In the rows, 128 means zero.
Where one turn sends some rows of the set: a few examples, then the rows asked
q_474: [113 142 118 148 107 118 113 125  97 133 106 131 143 146 116 121 106 133
 142 152 134 139 100 111 106 129 122 113 155  93]
q_477: [137 142 103 118 143 121 127 138 153 141 146 133 139 121 125 100 161 142
 105 141 133 107 119 152 134 148 125 120 131 115]
q_905: [114 131 107 120 131 151 119 121 104 116 102 116 134 125 153  99 123 142
 147 104 131  97 145 120 130 145 163 156 119 127]
q_758: [130 107 146 146 169 155 138  94 137 145 124  97 116 138 151 139 126 139
 125 133 129 132 143 134 111 109 135 171 118 130]
q_665: [160 110 124 124 106 118 111 129 114 139 103 128 142 101 126 122 120 121
 147 143 124 148 138 125 159 153 121 123 118 188]
q_194: [138 136 123  97 148 114 130 125 145 146 123 146 137 105 116 131 121 167
  99 151 120 129 144 151 124 124 141 123 123 125]
q_79: [143 121 132 137 147 149 104 102 148 132 146 139 115 134 133 130 122 109
 102 139 127 136 134 149 108 100 132 164  91 146]
q_763: [140 105 107 123 115 111  98 127 113 153 101 114 125 138 132  98 110 110
 131 146 141 148 139 122 166 111 113 133  93 168]
q_27: [159 120 135 163 112 145 144 140 108 118 119  96 136 113 101 131  98 111
 125 127 158 112 144 135 146 110  80 122 107 132]
q_865: [120 124 146 110 129 102 134 118 146 152  96 102 133 110 121 149 137 152
 121 143 109 164 138 143 131 107 147 126 104 124]
q_372: [138 132 132 145  98 129 132 128 122 103 124 109 119 126 115 125 100 131
 122 103 155  98 138 143 142  96  72 143  95 131]
q_412: [ 98 128 141 119 111 124 135 132 142 154 115  77 161 119 117 131 148 107
 112 133 129 159 109 128 131 119 152 135  99 134]
q_63: [156 115 122 161 118 131 124  94 161 150 131 134 102 128 139 124 150 123
 117 137 129 128 120 149 119 127  94 133  91 154]
q_787: [147 136 136 162 134 158 137  96 153 132 131  72 127 119 114 140 142 121
 142 128 133 129 137 134 111 145 149 156 126 141]
q_396: [162 119 160 166 119 162 141 146 107 117 113 105 133 110 121 150 111 101
 140 136 142 118 138 127 151 111 109 119 143 125]
q_390: [121 137 106 156 122 108 117 131  81 129  99 138 156 121 105 137 115 135
 144 144 131 136  94 125 104 131 114 122 127  98]
q_568: [139 129 173 142 113 161 129 134 115 107 115 129 120 119 149 155 112 115
 139 118 132 106 128 123 147  98 121 141 152 124]
q_43: [106 131 127 125 103 107 114 131 124 127 116 126 142 162 108 112 101 128
 152 147 125 141 102 107 113 119 112 135 164 110]
q_701: [120 120 109 137 128  91 124 140  99 124 104 139 163 119  90 139 114 134
 154 133 121 134  92 128 110 123  96 151 120 118]
q_177: [146 124 130 157 112 159 152  91 150 162 132 111 136 111 118 133 121 129
 112 134 147 118 120 125 109 152 117 139 110 173]
q_624: [114 123  94 123 128 130  97 124 110 132 103 104 119 153 143  83 118 116
 135 120 143 118 143 123 149 108 144 153  93 129]
q_482: [127 140 155 130  96 139 119 125 127  93 126 132 112 127 140 140 108 128
 129  99 140  94 128 136 141  89 102 156 121 127]
q_115: [111 116 122 119 115  90 123 139 126 123 114 129 154 145  93 122 106 130
 161 134 117 137  97 117 116 116  94 159 142 123]
q_929: [145 120 123 126 117 138 128 123 109 120  99 128 142  96 145 123 132 147
 162 118 116 117 140 125 141 174 146 134 136 160]
q_55: [100 123 120 126 129 133 148 139 140 164 132  97 160 133 139  99 162 120
 103 131 146 119  96 129 135 142 121 130 119 129]

q_763 -> q_624
q_43 -> q_474
Now these:
q_787 -> q_177
q_482 -> q_568
q_194 -> q_865

Where one turn sends some rows of the set: a few examples, then the rows asked
q_397: [152 142 142 104 136 148 137 139 132 123 141 120 148 152 155 154 138 121
 129 102 142 149]
q_603: [131 127 148 100 149 162 133 133 134 108 124 177  83 129 128 120 141 137
 127 121  87  93]
q_732: [130 146 156 113 150 124 166 126 113 120 137 116  84 119 115 156  80 153
 145 149 124  99]
q_325: [116 132 161 103 134 134 153 136 132 117 133 151  70 118 116 131 118 155
 130 139 102  84]
q_719: [118 122 148 108 147 148 153 148 128 115 139 156  78 114 106 135 121 151
 123 157 119  92]
q_18: [139 133 139 102 157 159 124 132 112  97 133 180  99 135 118 130 148 114
 120 130  85 110]
q_964: [104 145 151 135 143 138 149 163 128 112 164 135 144 124  86 148  98 128
 175  96 122 101]
q_520: [153 163 128 115 189 150 133 106 118 117 116 167  95 138 142 127 119 135
 150 111  92 109]
q_679: [144 159 155 117 141 137 121 151 154 127 147 140 158 153 143 158 124 121
 145 109 129 148]
q_889: [158 134 148 111 174 162 126 109 131 121 117 169  95 149 144 126 131 140
 149  99  90 108]
q_652: [141 156 141  97 144 135 129 154 140 123 138 122 146 150 145 164 127 120
 129 120 134 155]
q_954: [156 162 137 115 187 148 151 110 121 138 121 141  82 137 129 151  88 152
 162 120 114 100]
q_442: [162 144 132 119 193 166 126 110 111 111 117 163 112 146 143 138 126 129
 151 105  98 125]
q_992: [150 125 129 110 135 149 136 154 135 116 153 122 143 158 125 140 114  94
 112  88 138 122]
q_539: [135 122 145 104 159 154 119 123 126 107 146 184  90 136 119 123 142 125
 124 136  91 103]
q_56: [120 172 152 125 147 128 143 159 131 116 163 117 148 130 128 170 137 128
 176 111 120 136]
q_710: [117 120 134 112 131 173 158 155 113 101 164 128 127 127  92 141 113 110
 150  84 126  92]
q_317: [141 151 133  99 166 148 129 127 121 119 127 185  83 136 118 131 144 131
 125 128  89 101]
q_113: [118 134 146  97 135 145 153 150 117 107 139 152  80 116 100 147 122 135
 116 156 107  95]
q_83: [130 148 139  97 147 138 157 143 125 119 121 161  75 119 111 130 121 144
 114 151 106  92]
q_850: [102 154 153 126 136 141 161 146 110  99 165 118 140 112 107 150 124 130
 184 103 115 108]
q_451: [117 122 137 122 132 153 140 165 137 105 163 143 139 136  97 130  90 107
 131  88 131  95]
q_294: [116 172 154 110 152 127 134 155 124 121 153 129 146 133 119 178 137 131
 177 120 111 143]
q_778: [121 120 124 110 149 164 148 158 115 105 154 130 131 138  87 142  89 101
 143  82 124  97]
q_5: [121 168 160 133 151 133 140 159 139 123 151 134 157 129 117 164 118 139
 182 108 124 135]
q_521: [100 154 139 123 155 143 155 157 110  96 155 129 144 118  92 147 109 116
 183 101 104 111]
q_825: [147 123 131  94 137 142 132 142 131 116 150 124 137 160 122 142  96  92
 111  97 135 124]
q_98: [159 151 147 123 188 139 145 104 109 133 128 126  99 143 135 162  87 149
 169 115 120 116]
q_365: [142 158 151 106 156 124 164 119 123 133 130 136  73 126 110 142  85 148
 139 144 112  89]
q_281: [155 136 138 121 191 169 128 109 129 110 123 168 107 140 152 122 124 134
 152 119 102 121]
q_463: [145 154 141 114 141 133 130 152 141 126 154 119 148 154 146 164 135 117
 136 106 136 147]
q_855: [128 163 158 115 141 132 140 140 121 128 160 118 143 136 133 177 146 141
 173 109 128 141]
q_336: [134 136 164 121 158 122 164 115 124 126 140 127  88 120 115 136  86 158
 152 152 123  99]
q_616: [128 123 132 121 136 156 152 161 124 103 164 125 137 137  92 134 105  95
 142  82 124  94]
q_695: [149 116 137 100 123 159 138 134 124 111 158 127 137 155 121 134 116  95
 117  86 130 114]
q_315: [110 152 144 130 144 147 157 164 121 104 167 121 141 120  93 153 117 116
 179  97 113 104]
q_527: [133 142 163 113 153 129 161 123 130 136 126 128  76 127 126 148  95 172
 155 129 117  93]
q_303: [157 144 156 120 178 144 146 102 129 135 114 137  93 143 148 137 101 162
 167 107 109 109]
q_193: [159 139 155 124 191 151 143 104 126 140 133 139  95 144 131 153  96 157
 174 124 120 114]
q_842: [142 130 139 109 133 156 120 157 152 118 155 146 145 157 128 142 108 103
 113  95 136 124]

q_281 -> q_336
q_365 -> q_317
q_778 -> q_652
Now these:
q_325 -> q_889
q_98 -> q_113
q_451 -> q_679
q_397 -> q_850
q_992 -> q_56

Where one turn sends some rows of the set: a few examples, then the rows asked
q_483: [134 131 124 115 140 142 127 118 110 147 136 130 123 140 123 149 147  77
  90 143 128 145 162 123 127 162  66 122 130 178  79 105 154 105 140 145
 127 138 120 136 115 132 126 110 137 125 167 113 118 119 141 137 146 155
 121 155 146 116 170 154 144 104 113]
q_34: [134  80 113  95 122 138 124 150 148 126 147 166  93 163 160 130 162 138
 148 124 125 126 173 113 115 140 116 111 162 113  92 145 111 138 135 170
 157 102  93 114 104  99 102  72 149 140 144 137 120 144 124 122 119 119
 108 152 132 110 143 168 118 161 132]
q_699: [158 112 139 123  85 124 121 130 143 126 155 168 127 126 160  90 159 160
 133 149 119 135 137 129 138 126 139 135 122  98 100 123 112 121 160 155
 117 111 115 133 139 100 139  78 131 122 142 140 105 133 134 105 134 176
 144 125 116  95 176 159 121 129 119]
q_617: [127  96 126 101 112 143 106 127 158 117 156 153  93 149 147 124 148 139
 153 123 108 139 176 118 133 131 115 124 158 123  93 139  99 142 134 173
 181 113 101 114 100 101 117  78 129 133 143 145 125 151 127 131 117 113
  92 160 137 112 153 157 113 163 139]
q_272: [157 107 133 118  90 122 131 140 140 123 156 182 120 132 162  94 148 152
 126 142 131 137 126 126 132 122 139 133 122  94 102 120 126 129 156 151
 119 113 121 137 144  93 138  78 125 127 146 147 111 132 125 101 135 193
 150 120 118 102 167 164 126 135 119]
q_8: [149 123 137 121  83 125 118 121 151 129 159 161 129 116 160  82 145 153
 135 149 112 136 135 140 138 123 143 145 131 105 106 119 116 128 158 156
 128 127 121 129 139  96 148  79 117 116 145 151 112 135 130 111 127 180
 137 130 120  99 176 154 113 131 123]
q_537: [135 132 111 115 143 121 121 147 102 141 186 135 141 151 134 143 145 135
 102 151 108 146 160 100 136 147 152 121 101 152 122 112 112 153 120 165
 110 170 122 143  75 119 113 124 150 119 105 143 143 131 115 154  98 117
 121 143 135 137 175 171 146 173 139]
q_698: [125  99 113 101 108 135 114 132 155 110 159 154  83 147 141 118 125 124
 148 116 116 135 148 120 121 123 109 126 162 125 106 129 112 161 136 173
 183 131 116 126 112  91 121  75 121 132 156 165 136 139 120 131 107 131
  89 153 136 119 140 169 122 170 150]
q_405: [131 133 110 111 148 122 125 153 103 144 190 140 141 149 136 145 138 129
 100 148 113 148 157 102 133 145 154 126 107 150 123 112 121 157 117 163
 114 176 129 141  74 117 115 126 139 119 107 149 150 133 110 155  98 132
 123 143 138 141 170 173 145 175 140]
q_285: [128 140 124 113 138 143 124 115 112 147 140 127 125 134 122 146 137  71
  92 142 125 148 160 130 129 158  69 130 135 181  82 102 156 110 139 143
 136 147 124 133 113 130 132 113 125 120 167 123 124 122 138 140 141 162
 116 159 148 119 170 152 140 105 116]
q_3: [131  80  99  94 118 130 133 155 146 118 150 167  85 163 152 125 138 122
 142 117 130 120 145 115 104 129 111 115 167 117 104 134 125 157 136 169
 160 118 106 125 117  89 106  67 140 139 159 157 132 134 117 124 109 136
 106 146 132 117 128 180 126 170 143]
q_70: [145 126  77 140 133 123 176  97 135 155 141 121  99 152 115 148 125 112
 124 140 156 124 160 133 144 148 125 126 108 127 143 138 131 137 104 124
 120 151 129 120 145 122 127 114 145 172 138 129 129 146 123 132 143 149
 136  96 137 150 144 145 103 120 126]
q_26: [128 134 121 111 142 142 130 124 108 141 141 137 119 138 122 151 131  66
  87 138 134 149 152 125 125 154  66 127 134 177  84 101 165 115 136 142
 136 146 130 137 117 125 131 111 122 124 170 128 128 120 132 136 143 174
 121 153 149 123 164 156 145 108 116]
q_952: [145 127  87 142 136 131 169  94 136 154 144 125 100 153 115 153 133 120
 125 141 154 133 174 130 153 151 127 126 105 124 135 144 125 131 101 125
 124 142 126 114 137 127 129 119 143 173 130 122 125 154 124 133 151 146
 136  98 138 150 150 138 101 117 121]
q_247: [143 133  83 146 126 124 165  86 138 145 145 114  96 146 103 144 116 114
 124 138 151 131 156 131 151 144 121 130 103 131 145 134 123 143 106 127
 130 155 136 126 144 122 135 116 138 170 140 133 130 144 126 135 142 145
 126  98 136 152 148 142 105 122 130]
q_554: [134 125 111 112 148 121 127 159  97 137 189 149 136 158 136 153 142 129
  97 146 121 150 154  93 134 142 151 120 101 143 120 112 123 157 115 160
 111 167 129 145  76 116 113 126 143 124 106 147 148 134 107 150 104 134
 129 138 138 142 167 175 152 177 136]
q_922: [134 127 122 112 142 139 133 128 103 142 137 139 117 146 122 154 142  71
  86 138 136 147 152 118 125 157  64 121 129 174  80 104 162 111 138 141
 126 136 125 141 118 127 123 110 134 129 169 119 122 117 137 133 146 167
 125 151 145 120 163 159 149 107 111]
q_471: [139 124 114 115 145 121 124 154  98 136 185 143 136 158 133 150 149 137
  98 149 117 149 157  90 135 147 149 116  94 146 120 113 114 152 118 163
 106 161 123 147  76 119 110 126 152 123 105 140 142 131 115 148 104 121
 126 140 135 137 173 175 153 173 136]
q_330: [144 134  94 146 128 131 160  84 140 144 147 117  97 148 106 151 124 122
 127 139 148 138 168 129 162 145 122 130  98 127 135 139 118 135 102 127
 133 144 131 118 139 125 137 121 137 171 132 125 126 153 128 133 149 141
 128 101 141 151 155 135 103 118 125]
q_518: [147 118 131 118  87 124 127 133 146 125 163 175 124 122 163  89 135 145
 128 143 124 138 125 136 133 119 143 144 132 100 109 117 130 136 154 152
 130 127 128 133 142  91 145  79 111 120 148 159 120 134 121 109 128 200
 143 123 123 105 167 159 118 137 124]

q_272 -> q_518
q_3 -> q_698
q_483 -> q_922
Now these:
q_330 -> q_952
q_554 -> q_405

